R: several groups of rows, each row roughly a mix of its group's hidden directions; one row fits no group:
R (149 x 10):
[[  7  18  -3   9  -9  -8   1  31  -2   2]
 [-15   4 -18   0  14   0   9  20  15  -8]
 [  6  17  -6  -9 -20  -3  12  -9 -18  13]
 [-11  -8 -12 -19  -9  18  -3  17   6 -11]
 [-11   8 -11 -16  13 -14 -12  18  11  -3]
 [  1  -4  18  -7  28 -11   2 -10   7   7]
 [ -1 -11   9  13 -23   5   8  -5 -20   9]
 [  2  20  -4  15 -16  12  -2   1  21   7]
 [ 24 -10  20  -5   9  -6  19   2  -1  -4]
 [-14 -10  17  15   4 -16  10  -8 -12  14]
 [  6 -20  -5   1  11   9   1 -10 -27   8]
 [-14  20  -6   8  -2 -10 -14  21   4   9]
 [ -6 -14   1 -12  -7  13  13   0  26   9]
 [-22   8   4 -26  -3  -7  -8   0   3 -13]
 [  7   3   1 -16  -3 -10 -23  -1 -10 -22]
 [ -1  19  13  15  13 -18  -9  -5  -1  13]
 [ 27   2   7  11   0 -18   5 -15  -8   5]
 [-16 -16  -1   5  11  10   5   4 -27  -1]
 [ 12  26  -5  16   9   7  -8  -1 -15   0]
 [  4  12 -20 -19 -14 -16  -6   7   4  -8]
 [-10  -6 -22 -15   8  12   2   8   8  19]
 [  9   0   3  21 -14   0  -7  17 -15  15]
 [ 10   8 -15  -1  12  -3 -16   5  -1  26]
 [ -9 -17   1   4  24  -9 -15  15   7  -2]
 [ -5 -25   1   0   8   5  13 -11 -19  12]
 [  2   5   4  18 -19   4  10 -14 -12  19]
 [  2 -31   3 -17   3  -9   4  -3   2  13]
 [-12  -3  -4  12   0   7  23  25  -1   4]
 [ 18  -8  28  -2  -2  -6  -6   1 -16  -8]
 [  4 -12 -11   4 -12  -4 -21  -1  19 -17]
 [-12  -1 -10 -14   6  18   8 -22   2 -14]
 [  1   3 -15 -14 -14  -3   8   5  27   9]
 [ -4 -10  13 -11  -5 -12  -7 -23   1  19]
 [  8 -20   6 -13   3  -8 -17   4 -20  -9]
 [-18 -14  13   5   4   1 -11 -21  16  -2]
 [ -5  19   6  17  19  -1  -4 -19   6   4]
 [ 15 -20  13  -3 -11  -9  -1 -22  -2   5]
 [ 26 -11   6   9  16   9  -9  13  -3   6]
 [  3   7  22   9   2 -15   5 -14  13  17]
 [ -3   4   6  -8   2 -29  -8 -20   8   9]
 [-18  -2  12  10  -7   1  24 -12   6 -12]
 [ 10  -4 -11  11   4  33   4   5   3  -4]
 [  1   1 -16  -4  12  -5  27  -2  15  12]
 [ 10   3 -12 -13  -7  -4 -24  16  -9  12]
 [ -4   6   3  26 -19  10   5  -5   6  16]
 [ -3  15  19  -1  -7 -27  -2   6 -10   4]
 [-15   1  13   1  -7 -15   5   3  27   9]
 [-22  23  12   1   5  -6   1  -9  11 -12]
 [  3  -7  -6  -2  12  -1  27  15   3 -17]
 [ 14 -19   5  -2 -16  -8 -15 -20   5   3]
 [ -8 -18  16  -5  -3  -5 -11 -16   2 -21]
 [  4   3  17  -5 -14 -16 -11  20 -15  -2]
 [ -1  19  -1  22 -11   3   7 -10  10  18]
 [ -7   6   3  20  17  -9  -7  -1  20  15]
 [ -2 -17  -2  -2  11   9 -18  17  17 -10]
 [ -7  -5 -14  -2  -2 -28 -14   4   9  15]
 [  5 -10  12   7 -18   7  16   8 -20 -11]
 [ 15  -9  -2  18  10   6   9  13  22   6]
 [  7  -8  -7   0 -13 -21  -2  -5  22  15]
 [ 23 -11  13  -8  12   0  -6  -3 -21   2]
 [ 16  17  -6  17   3  18  -9  11  -9  -8]
 [ -1  16   6  26   7 -12 -15  -6   4 -10]
 [ -3   3   3  19 -21   7  15  -5 -11  17]
 [ -4 -15 -11   3  10  14   1   2 -29  -3]
 [ 21  20  -1  -5  -7 -17  -7  -4  -9 -14]
 [ 10   3  -2  -4 -13 -16 -21  -8   9 -20]
 [ -5 -16 -21 -12  -4 -18   2  -1  -4  18]
 [ 14   8  -6  32   8   0   0   7   2  -8]
 [  2 -18   0 -25   2   0  -5   8 -12 -18]
 [  9 -18   5  22 -11  -2  16 -11   6  10]
 [ -8  -7   2  -3   0 -12 -24 -23   0  14]
 [  7 -17 -11   0 -12  28   0  10  -2   9]
 [-12   2   9 -23  -1 -22   2  -6 -14   3]
 [  7  -6   3  23   6  18 -10  -3  22   3]
 [ -3  17  12 -22   3  -9  10  -7 -18  10]
 [-11 -14  -5   5  15   2 -17  18  18   2]
 [  8 -20   6  22  11   0  17  -6   2  10]
 [-13 -16  18  20   9   3   6  -3   4 -15]
 [ -7  17  -8 -22 -10  -5 -18   5   3 -13]
 [-12  -7  18   1 -12  -1   5   4  28  -7]
 [ -8  -6   2  15  10  24  16  14  -7   4]
 [  6 -11  -5   7  25  10  21  10  -6   3]
 [ 28 -13   3  -1   9  -6   6   8 -11  15]
 [ 20 -17  -5 -15   1  -1   0   8 -20  10]
 [-15  15  -2  -6 -10 -15  -6 -17 -18   6]
 [  8  -8   6 -19  16 -13  -5   0 -13 -21]
 [  7  19 -18  21   6  -4 -13   8   8   5]
 [ 26 -22  -1  -1  -1   2   3  14  -7   9]
 [-10  19 -11 -18   3 -22   3   1  -6  10]
 [-15 -18 -15 -17   3  -4   9  -8  11  13]
 [ 18  15 -12   5 -12   7   6   0 -24  -5]
 [ 14  -5  -5   3 -10 -20 -19 -12  14  -8]
 [  0 -19  19   2   2   0   4  -7  -5 -27]
 [-26  16  -3 -21   8  -2   0   8   2   6]
 [-18   0   1   6   4   2 -13  -9   7  29]
 [  8  -7  22  -2  -6 -14   0 -16  -7 -21]
 [-14   2  31   5  13   8   4  -4 -11  -2]
 [ -5 -13  12 -17  -4 -20 -20  -5   0 -10]
 [ 22   8 -10  27   8  -8   2   2   2   2]
 [  3   2   7  -1 -14  13   3   6  27 -17]
 [ -7 -15   3  19  12  15  15   3   0  18]
 [ -9 -15  13  16  11  16  13  -5 -15   6]
 [ -8   8  -8   8 -17  14 -12 -18 -13 -12]
 [ -9   8  10  10  18  17  -5   6  19  12]
 [ -9  10 -16 -20  10  -2  -4  22  -5   7]
 [ -1  -7  14  15 -19   7  20  -6 -13  -6]
 [ -4  14  18 -15   3  -4  12  -8 -22   8]
 [-24   0  -5 -19 -10  -3  -3  18   8  -7]
 [  8  -5  -2   6  19   4 -28  -2  10  12]
 [  2  22 -13   7  -8  -1   7   6  -4  26]
 [ 13 -16  -6   8 -22 -17  -8  -3   8 -11]
 [  1   7  -5   8  19 -17  15  -3   5  22]
 [  3  21  -1 -19   2 -14  10  -9  -4  17]
 [-15  -9  11 -29  -6   3   5  -7  -7   8]
 [  5  13   9  -1   6  27   3   2  -9 -19]
 [ -3  -3   6  20  -4   4 -27 -17  -6   4]
 [ -1  14 -13 -13  -4 -16 -17  -6   9  16]
 [ -1  19  10   2   1  -3  -7   4  31   4]
 [-10   7   8 -17  10 -24  11  12   5   9]
 [-20  12   8 -22   4 -18   2   2  -5   6]
 [-15  -2  -2 -18 -26   8   1   0   7 -13]
 [ -3 -31  -8  -1  -9  16  13   0  -1  -2]
 [  3  -1  13  25   0   4  -3   0  26   5]
 [ 12   1   5  -9  -1  16  11  -3  10 -28]
 [ -4 -10 -17 -29   8   1  -9   6  -4   8]
 [  8 -11  24  -6  -5 -18 -12   9 -12   5]
 [-16   5 -11 -23 -16  -4   9  -9 -12  -6]
 [ 14  26   2  13   3   4   2   7 -20  -4]
 [ 13   0 -14   4  15   2  -7  -7 -27  10]
 [ -3 -25   1   1  20  10 -13   1  14  -4]
 [-12  28  17   4  -1 -15   3  -1   2  -8]
 [-17 -16  -5 -14   7  23  -3  12   1  -6]
 [ 10   9  15  17  -2  13  -6   1  -2 -25]
 [  1 -11 -23  -6   6  24 -10  -9  -8   0]
 [ -9  -3  22  20 -12  -3   9   3  13 -12]
 [  9 -27 -15  12  -3   6   0   4  18   0]
 [ 26  -4  13 -11  -3   6  -8 -19   5  -5]
 [ -4  -5 -21   9  -1  27 -12  -5   4  -6]
 [ 20  -1  -4  -7 -11   5 -19 -14 -13  15]
 [-10  10   6  30  -4  -4  -3  -1  16  11]
 [ -8  10  19  -2   3  11   7  -5 -23  17]
 [ 10   0 -20 -12  -7 -26 -10  -3  -2   8]
 [  5  -2  10  -7 -18  -5  -7   1  26 -17]
 [  7   0 -10 -25   1   8   5  -5 -24  -7]
 [  0   8   6  13 -13  -7   9  28 -12  -7]
 [ 18 -18 -20   1  -5  12   1  14  -5   9]
 [  2  -8  14  13  -9  17  13  -5   8 -22]
 [  6  13 -14  -1 -17 -17  -5 -19 -13  -4]
 [  7   5  21  -8   0 -27  10   1 -10   5]]
the one row of each list that fits no group (the others fit one group, some only roughly):
- k938: [ -5 -16   1  11   2 -20  -5 -11  24  -1]
- k734: [-16   8  20  -9 -10  -9 -16  10  -9  -9]
- k911: [-10 -16   6 -12  26   5  -6 -14   6   4]
- k515: [ -1   7 -20  -5  19   8   3  -4  14  21]
- k307: [-20  -8  -7 -13 -12  11 -18   3  14   7]
- k302: [-14  16  -5 -10 -18  -8 -16  12  13  -2]
- k260: [-20  -8   1  -3 -23  -2 -11   6  15 -10]
- k540: [  6  22   0  -2  11 -25  -1   3 -14   8]
- k551: [-25  13  11  11   2   2 -16 -10   0  11]
- k784: [ -3   9  -2 -20   5   3 -18   8 -15  19]
- k336: [ -2  13   8   6  24   7 -24   2  -6  -7]
- k989: [ -2 -15  13   5   9 -10  14 -16 -22  -2]
- k677: [ -1  13  12  16  19   9 -17  -7  12  -6]
- k83: [-18 -20  10 -18  -9  -6  -2 -17  -1   1]
- k810: [ 18  -4   1  -7 -16  -4 -11   8 -26   2]
 => k784
- k883: [-17   7   0  -3 -20 -13  17  -1 -17   7]
- k579: [ -4  -4  21  16  -1  13  -2  -1 -15 -20]
- k747: [-28  12  12  -8  -5 -17   3   3   8  -6]
- k668: [  4 -19   9  21 -13  -8   0  -4  19  -2]
- k554: [ -2 -19  16 -17  -1 -12  13 -17  -1   5]
- k75: [ 11  -5   9  -4  11 -24  22 -11  -3   2]
- k791: [ 18  23 -23   6  -3  -1   2   5   4   5]
- k372: [ -3  -7   0   1 -20  24  -5  -4  20  -8]
- k762: [ 21  13  11   2   7 -19  -8  -4 -16  -9]
- k144: [-11  20  16  13 -11  -7 -12   4  16   7]
 => k144
- k99: [-10  16 -14  -4  13   7   8   6  24   7]
- k557: [  6  11 -10   8  -6  28 -10  16  -7   2]
- k262: [ 27  21  -6  -7  11  -2  -6 -11   6  -2]
- k637: [ 23   6  -7  -7 -10 -21  -1   8 -15   4]
- k885: [-20  -4   0 -19   2   6   5 -23   4 -11]
- k796: [  6   9   2 -14  -9  -1  19  17  -8 -21]
- k685: [  3  16 -11  23   5  12  -9  17  -1  -8]
- k795: [ -9 -15   5   4   6  -1 -18 -25   8  10]
- k646: [  2   7  -1 -33  -6  -6 -11  -1   5 -13]
- k967: [-12  -6 -13 -17  -6   5  -5   0   8  27]
- k863: [  9  -2  -3 -15 -18  23  -5   3 -15  10]
- k399: [ 5  6 -6  6  7 18 24 -5 -5 21]
 => k637
- k282: [ -3 -13   6  -2 -19  21  14   2   0 -18]
- k705: [-19   6  -2  14   6  18  -5  19   0 -14]
- k828: [  0  11 -16  18   2  18  -6  20   1  -7]
- k223: [-20 -23 -12  -5   9   8   3   7   3  15]
- k804: [ -6 -27   6   9   0 -11 -13  -2  16  10]
- k431: [-4 16  8  0 11 -2 -3 27 18 -2]
- k986: [-18   2   5  14 -13  -6   0 -22   5  16]
- k501: [ -1 -20  11  -1   6 -21   6 -19  11   5]
- k245: [-16   8   9 -16 -16  -9   7 -11 -18   8]
- k585: [-11  16   6 -13  19  -7  20   4 -10   7]
 => k245
- k566: [  9  13 -18 -15  -8   2  14   9 -20  -5]
- k375: [-16   3 -11 -21  16   2  17  -2  12   2]
- k753: [ 23  -4 -10 -20   5   2 -13 -13 -11   4]
- k109: [ 14   3 -14  16  -2   1  19  -3   3  22]
- k600: [  8 -11   6  13  18  -1  19  -7 -19   6]
- k562: [-17  -9   0  25   5  -3  13   5   4  17]
- k739: [  4   4  14  10  -1 -15  18   9   0  24]
- k268: [  6  32  -3  10  -9   1   9  -2  -8 -12]
- k429: [-20   0 -12  14  10  -2 -14   1  19  13]
- k403: [  3  -5 -11   2  -8   5 -29   6 -20   4]
- k16: [-10  12  21  16   8   6   8   6 -14 -14]
- k733: [  8  -1 -25  10  14  19   5   0   8   9]
- k272: [ 19  11   2 -17  -8  16   9  -6 -12 -14]
 => k739
- k599: [  9  -2   1 -15  -1  25   5  -1 -10 -22]
- k222: [ 15 -28   2  -4 -10  -3   5  -6   7 -16]
- k493: [ 21  15  -6 -14  -2  -6 -17  -1  15  -8]
- k42: [  2  28   8   5  11  -9   6  -7 -11  15]
- k420: [ -4  21  15 -13  10  -2   6 -15 -10 -15]
- k76: [ -2   2 -12 -16 -10 -14  22 -13 -11   8]
- k849: [-17 -21  -9   1 -10  11 -17 -12   8  -4]
- k24: [-16  -4   8  -2 -16 -16 -22  13  -3   5]
- k322: [-5  7 23 14 14 -6 -5  3 21 -3]
- k392: [  3   0  -6 -15   5   0  -8  -6 -33  -8]
- k654: [ -5   9   5  -9 -28  -8   0   1  21   4]
 => k654
- k54: [ 13 -23   3   4   1 -18   9 -18   8   2]
- k457: [  6 -19  -7   8  -1   6 -12  25  12   9]
- k720: [ 17  19   3   1   6  -3  15   2 -20  13]
- k397: [-26  -4  -3   3 -19  -5  -9  13  13  -3]
- k832: [  0  16  -7  24   1  18 -11  11  -6   7]
- k790: [-13  -5  14  13  12 -27  -9  -6   0  -1]
- k691: [ 15  -3 -13   1  17  -4 -10   9  24   9]
- k221: [  4  11   3 -16  13 -23   0   1  -3 -20]
- k494: [ -9  -4   9   7  -9 -20 -25  -9  -8   6]
- k21: [ 24   3 -15   5   0  12  17 -11 -12   4]
- k836: [ 10  -6  17   2 -15 -25  14   0  -1   8]
 => k691
